In the data rows, 500 means zero.
Here are some numbered points:
[608. 298. 651. 611. 623. 405. 553. 529. 377. 676. 589. 599. 645. 564. 427. 426. 610. 406. 360. 681. 274. 434. 341. 782. 355. 309. 690. 245. 457. 362. 458. 526. 400. 502. 479. 407. 298. 653. 686. 262. 477. 468. 366. 371. 464. 510. 777. 623. 437. 446. 223. 617. 529. 398. 639. 522. 467.] 0
[502. 984. 647. 555. 563. 303. 776. 443. 655. 874. 693. 489. 557. 688. 996. 904. 116. 906. 495. 745. 572. 604. 450. 535. 368. 429. 446. 562. 302.  59. 498. 578. 539. 536.   0. 661. 999. 705. 618. 744. 451. 629. 342. 783. 445. 353. 637. 623. 433. 906. 318. 582. 840. 406. 999. 427. 680.] 1
[424. 363. 601. 743. 554. 483. 424. 673. 376. 434. 484. 614. 377. 377. 644. 628. 480. 500. 479. 381. 571. 582. 448. 417. 588. 479. 591. 449. 353. 486. 447. 530. 542. 402. 589. 406. 398. 460. 432. 615. 603. 507. 668. 330. 368. 618. 721. 541. 464. 385. 706. 502. 538. 528. 363. 474. 585.] 2
[475. 566. 447. 606. 609. 626. 347. 307. 531. 437. 603. 574. 407. 497. 514. 616. 382. 703. 418. 569. 584. 603. 484. 646. 643. 298. 628. 663. 653. 479. 549. 512. 481. 653. 698. 495. 659. 643. 532. 348. 469. 416. 481. 549. 544. 446. 410. 494. 595. 417. 540. 503. 574. 514. 534. 375. 666.] 3
[454. 430. 540. 536. 500. 370. 338. 331. 655. 646. 486. 657. 438. 165. 318. 380. 499. 567. 289. 588. 614. 661. 508. 438. 575. 437. 570. 498. 443. 455. 574. 428. 536. 286. 705. 495. 253. 411. 516. 595. 552. 431. 508. 585. 524. 596. 467. 585. 464. 411. 348. 436. 553. 608. 414. 523. 704.] 4
[527. 838. 269. 664. 531. 439. 486. 447. 999. 610. 530. 216. 652. 578. 729. 377. 425. 474. 593. 464. 493. 486. 613. 735. 602. 815. 532. 719. 999. 896. 468. 717. 606. 483. 321. 374. 368. 551. 622. 174. 588. 555. 588. 396. 526. 648. 640. 346. 607. 942. 715. 655. 173. 736. 328. 464. 592.] 5
[608. 554. 405. 367. 345. 478. 458. 466. 567. 644. 528. 463. 393. 441. 426. 487. 458. 602. 482. 591. 525. 528. 584. 431. 482. 384. 518. 468. 364. 424. 561. 505. 445. 421. 491. 472. 522. 582. 465. 523. 622. 437. 317. 632. 534. 442. 449. 472. 489. 459. 540. 574. 555. 468. 467. 563. 503.] 6
[494. 392. 440. 430. 596. 382. 504. 526. 448. 628. 626. 619. 401. 424. 481. 463. 462. 554. 408. 676. 504. 515. 510. 628. 392. 463. 505. 436. 364. 467. 508. 437. 475. 465. 558. 378. 503. 533. 423. 536. 458. 440. 536. 571. 417. 506. 539. 635. 475. 445. 489. 352. 484. 493. 461. 566. 612.] 7
[413. 437. 525. 593. 636. 717. 581. 533. 442. 361. 493. 491. 432. 625. 331. 254. 680. 237. 923. 172. 552. 683. 537. 432. 549. 276. 463. 528. 373. 562. 735. 557. 625. 543. 504. 508. 669. 494. 385. 754. 418. 673. 500. 465. 382. 319. 504. 515. 460. 581. 455. 231. 508. 580. 538. 401. 762.] 8
[473. 600. 388. 377. 282. 584. 541. 454. 425. 543. 288. 693. 608. 676. 346. 460. 544. 579. 654. 501. 810. 411. 656. 449. 381. 366. 295. 418. 485. 619. 326. 454. 680. 687. 568. 527. 686. 627. 473. 356. 310. 319. 405. 643. 579. 381. 451. 593. 464. 446. 240. 402. 537. 660. 619. 456. 518.] 9
[677. 598. 523. 530. 337. 425. 811. 371. 603. 353. 564. 536. 391. 191. 190. 184. 330. 620. 602. 434. 618. 376. 527. 501. 643. 150. 563. 618. 827. 426. 396. 437. 127. 733. 759. 727. 417. 354. 999. 374. 396. 396. 114. 448. 601. 312. 335. 676. 328. 498. 442. 361. 665. 407. 413. 675. 895.] 10
[524. 618. 527. 620. 724. 277. 623. 541. 223. 509. 435. 668. 367. 545. 537. 390. 528. 820. 268. 574. 615. 739. 602. 720. 521. 449. 513. 318. 482. 550. 528. 589. 552. 369. 438. 443. 401. 626. 704. 497. 687. 781. 621. 306. 465. 586. 712. 751. 676. 700. 365. 445. 614. 621. 450. 612. 792.] 11
[363. 637. 599. 577. 353. 560. 569. 405. 697. 551. 459. 609. 586. 375. 370. 525. 520. 722. 451. 377. 403. 505. 353. 630. 469. 547. 441. 726. 686. 437. 395. 372. 556. 594. 315. 770. 999. 452. 439. 434. 544. 390. 463. 447. 470. 542. 443. 297. 507. 470. 393. 546. 471. 475. 453. 262. 806.] 12
[380. 638. 381. 308. 434. 544. 270. 569. 665. 297. 540. 449. 434. 394. 539. 521. 552. 581. 640. 517. 470. 506. 595. 455. 360. 376. 391. 451. 556. 407. 571. 454. 394. 427. 382. 460. 705. 384. 408. 366. 706. 502. 477. 427. 455. 438. 577. 543. 514. 657. 440. 526. 425. 494. 490. 521. 292.] 13
Which point above is nearest to each new point by angle, seen from the average point of the numbered points? Its number follows each.
[599. 433. 508. 589. 561. 437. 504. 605. 550. 576. 495. 608. 565. 446. 526. 587. 662. 626. 480. 489. 451. 456. 559. 259. 532. 408. 504. 534. 333. 468. 543. 527. 617. 741. 407. 332. 533. 403. 509. 500. 346. 559. 426. 666. 330. 506. 595. 494. 506. 540. 423. 253. 590. 537. 523. 270. 754.] 8
[721. 778. 461. 692. 675. 594. 291. 595. 745. 249. 409. 392. 570. 386. 132. 484. 999. 153. 568. 200. 479. 574. 551. 720. 419. 191. 863. 424. 234. 564. 739. 999. 406. 680. 999. 281. 404. 431. 137. 233. 304. 495. 656.  65. 417. 699. 999. 262. 496. 385. 980. 445. 232. 359. 309. 826.   0.] 2
[437. 751. 345. 351. 410. 503. 288. 324. 772. 180. 554. 446. 420. 405. 353. 365. 580. 494. 684. 502. 363. 433. 511. 609. 592. 534. 498. 534. 597. 304. 683. 383. 469. 528. 535. 678. 716. 471. 224. 288. 627. 323. 438. 461. 563. 409. 583. 305. 601. 573. 527. 628. 596. 500. 318. 474. 218.] 13
[905. 331. 351.  75. 330. 619. 622. 417. 507. 201. 472. 485. 494. 617. 289. 274. 540. 247. 664. 874. 756. 283. 250. 957.  66. 291. 396. 586. 360. 493. 591. 640. 328. 985. 455. 556. 651. 476. 778. 693. 498. 521. 526. 416. 596. 180. 264. 639. 370. 735. 313. 506. 369. 268. 130. 547. 694.] 10
[395. 630. 488. 519. 549. 434. 420. 522. 707. 605. 381. 476. 536. 454. 745. 450. 419. 436. 520. 583. 435. 550. 489. 652. 464. 719. 452. 437. 704. 731. 441. 567. 439. 432. 451. 353. 438. 459. 308. 296. 446. 482. 519. 437. 536. 596. 530. 423. 568. 671. 524. 512. 526. 464. 431. 532. 414.] 5
[621. 471. 351. 354. 529. 605. 399. 355. 349. 528. 457. 610. 387. 616. 561. 298. 454. 450. 415. 604. 737. 327. 377. 597. 498. 405. 338. 422. 780. 481. 388. 496. 671. 449. 805. 553. 197. 636. 611. 530. 304. 568. 733. 618. 531. 808. 499. 599. 611. 454. 390. 590. 555. 644. 589. 336. 432.] 9
[773. 426. 203.   0. 150. 705. 630. 307. 187.   0. 662. 336. 249. 279. 331. 244. 758. 268. 648. 638. 720. 412. 335. 866. 202. 157. 304. 684. 389. 479. 361. 510. 442. 582. 356. 450. 293. 294. 921. 999. 416. 571. 286. 495. 485.   0. 454. 728. 480. 787. 133. 817. 295. 351.   0. 609. 631.] 10
[281. 692. 449. 909. 721. 349. 435. 322. 772. 641. 530. 247. 483. 476. 397. 789. 513. 367. 308. 643. 543. 369. 896. 516. 625. 902. 625. 525. 823. 540.  16. 510. 386. 289. 143. 121. 620. 691. 454. 268. 514. 397. 798. 487. 734. 534. 332. 643. 628. 186. 547. 777. 411. 597. 937. 909.   0.] 5
[653. 846. 472. 361. 404. 378. 516. 223. 670. 598. 510. 454. 544. 468. 256. 459. 219. 637. 434. 684. 419. 407. 473. 520. 355. 568. 223. 638. 801. 682. 479. 773. 513. 673. 504. 279. 648. 485. 527. 224. 568. 446.   0. 809. 463. 782. 512. 457. 503. 812. 834. 509. 374. 353. 341. 778. 734.] 5
[470. 561. 735. 709. 566. 372. 500. 617. 437. 434. 296. 296. 536. 341. 439. 452. 519. 634. 394. 486. 624. 477. 399. 526. 575. 597. 576. 466. 445. 636. 528. 549. 772. 563. 337. 503. 478. 666. 557. 563. 633. 332. 574. 403. 477. 612. 564. 528. 436. 508. 535. 620. 463. 440. 596. 559. 434.] 2
[585. 520. 538. 624. 614. 449. 433. 547. 513. 601. 516. 664. 456. 491. 628. 619. 566. 531. 457. 477. 597. 549. 558. 475. 517. 380. 512. 627. 409. 499. 478. 538. 627. 538. 445. 439. 518. 434. 408. 586. 496. 468. 526. 529. 354. 433. 444. 590. 491. 455. 451. 416. 471. 478. 559. 404. 569.] 2
[594. 737. 413. 389. 656. 396. 405. 659. 511. 521. 413. 497. 462. 492. 408. 313. 514. 783. 378. 341. 445. 619. 771. 518. 638. 538. 663. 473. 548. 396. 462. 462. 539. 418. 486. 443. 485. 523. 524. 263. 632. 548. 512. 539. 600. 480. 503. 589. 853. 554. 663. 457. 541. 595. 636. 603. 583.] 11
[505. 574. 327. 410. 247. 622. 453. 800. 732. 497. 433. 431. 530. 474. 516. 739. 299. 349. 500. 375. 575. 580. 523. 639. 525. 466. 523. 535. 824. 422. 473. 670. 384. 478. 652. 481. 465. 198. 699. 426. 445. 618. 474. 527. 542. 383. 485. 529. 545. 493. 755. 529. 361. 672. 335. 492. 691.] 5
[564. 597. 455. 430. 625. 363. 405. 713. 387. 648. 643. 483. 344. 500. 481. 501. 357. 788. 473. 544. 477. 662. 451. 561. 697. 437. 559. 503. 659. 625. 456. 389. 612. 523. 729. 275. 333. 647. 710. 283. 507. 389. 404. 672. 309. 366. 646. 786. 564. 632. 514. 352. 598. 726. 610. 508. 691.] 11
[138. 801. 361. 600. 728. 512. 448. 330. 560. 569. 419. 487. 456. 424. 574. 670. 382. 273. 870. 517. 313. 333. 779. 428. 477. 581. 280. 450. 468. 407. 406. 387. 320. 284. 337. 649. 772. 387. 395. 375. 484. 397. 620. 229. 769. 587. 338. 512. 410. 389. 390. 673. 274. 402. 727. 565.   0.] 13
[509. 481. 487. 550. 308. 506. 575. 388. 313. 413. 721. 462. 505. 491. 514. 490. 421. 503. 412. 624. 577. 478. 366. 550. 487. 450. 577. 499. 236. 355. 427. 387. 316. 354. 407. 542. 444. 494. 816. 659. 330. 666. 592. 582. 530. 529. 409. 488. 398. 450. 378. 545. 543. 564. 763. 567. 412.] 0
[565. 609. 462. 517. 519. 563. 317. 511. 619. 448. 532. 411. 480. 353. 569. 457. 605. 195. 738. 495. 621. 370. 526. 540. 148. 557. 496. 512. 563. 729. 564. 600. 617. 468. 547. 544. 618.  94. 383. 527. 374. 425. 479. 212. 435. 291. 397. 373. 354. 739. 520. 489. 380. 233. 355. 610. 407.] 13
[779. 290. 314. 687. 355. 651. 580. 458. 614. 673. 368. 557. 624. 703. 688. 242. 380. 873. 344. 773. 397. 364. 593.  66. 268. 523. 364. 239. 687. 323. 146. 589. 794. 609. 354. 583. 398. 765. 143. 647. 312. 402. 630. 732. 503. 685. 245. 311. 581.  53. 325. 743. 722. 497. 452. 299. 706.] 9
[374. 655. 452. 576. 514. 600. 420. 492. 632. 507. 455. 527. 434. 512. 675. 516. 442. 373. 631. 597. 294. 196. 758. 440. 460. 457. 497. 488. 563. 483. 307. 519. 440. 405. 373. 571. 755. 397. 360. 471. 578. 607. 523. 444. 525. 557. 346. 475. 579. 379. 561. 587. 458. 485. 574. 640. 139.] 13
[500. 585. 489. 457. 519. 493. 412. 415. 487. 541. 451. 483. 545. 487. 582. 546. 471. 533. 524. 475. 522. 480. 582. 485. 563. 503. 556. 552. 579. 475. 430. 413. 507. 467. 446. 436. 561. 493. 430. 341. 490. 432. 537. 512. 554. 537. 408. 478. 573. 536. 499. 565. 485. 445. 518. 503. 387.] 13
[559. 456. 289. 289. 424. 568. 344. 562. 415. 120. 642. 371. 569. 471. 300. 398. 301. 554. 461. 331. 643. 379. 260. 595. 668. 408. 877. 568. 887. 162. 410. 405.  60. 459. 708. 279. 549. 366. 846. 589. 364. 668. 350. 176. 570. 416. 624. 297. 471. 196. 506. 579. 632. 648. 257. 465. 674.] 10
[412. 438. 332. 354. 504. 547. 599. 409. 423. 194. 540. 672. 482. 326. 166. 226. 404. 586. 348. 565. 735. 251. 150. 659. 438. 312. 399. 298. 645. 672. 297. 552. 677. 575. 436. 452. 306. 489. 578. 769. 901. 483. 679. 618. 408. 702. 476. 541. 656. 277. 285. 673. 599. 419. 416. 289. 463.] 4
[462. 246. 437. 347. 169. 604. 684.   5. 239. 174. 863. 619. 513. 312. 317. 198. 365. 420. 505. 217. 647. 619. 401. 504. 477. 498. 471. 702. 517. 235. 303. 454. 440. 343. 759. 826. 161. 713. 943. 645. 471. 752. 570. 556. 538. 407. 688. 454. 284. 346. 407. 705. 678. 729. 407. 328. 865.] 10
[326. 831. 512. 130. 528. 279. 640. 434. 562. 596. 217. 367. 616. 530. 413. 367. 454. 324. 666. 391. 363. 251. 657. 664. 518. 477.  83. 618. 678. 539. 330. 428. 240. 777. 758. 383. 407. 198. 843. 250. 301. 378. 305. 574. 655. 371. 535. 529. 661. 594. 770. 241. 479. 659. 699. 516. 677.] 10
[546. 645. 298. 483. 266. 484. 213. 752. 793. 318. 315. 331. 816. 695. 745. 342. 298. 229. 539. 243. 325. 537. 342. 680. 728. 455. 548. 610. 607. 342. 714. 627. 317. 799. 725. 574. 599. 199. 647. 468. 343. 679. 354. 440. 517. 474. 651. 462. 798. 549. 312. 241. 254. 883. 561. 372. 774.] 5
[568. 518. 619. 600. 538. 332. 465. 566. 365. 406. 520. 502. 393. 462. 549. 557. 325. 483. 470. 539. 758. 564. 427. 523. 522. 339. 580. 478. 605. 601. 573. 634. 450. 406. 405. 328. 538. 486. 751. 542. 540. 553. 477. 284. 592. 529. 374. 493. 509. 602. 719. 720. 523. 241. 366. 654. 519.] 2
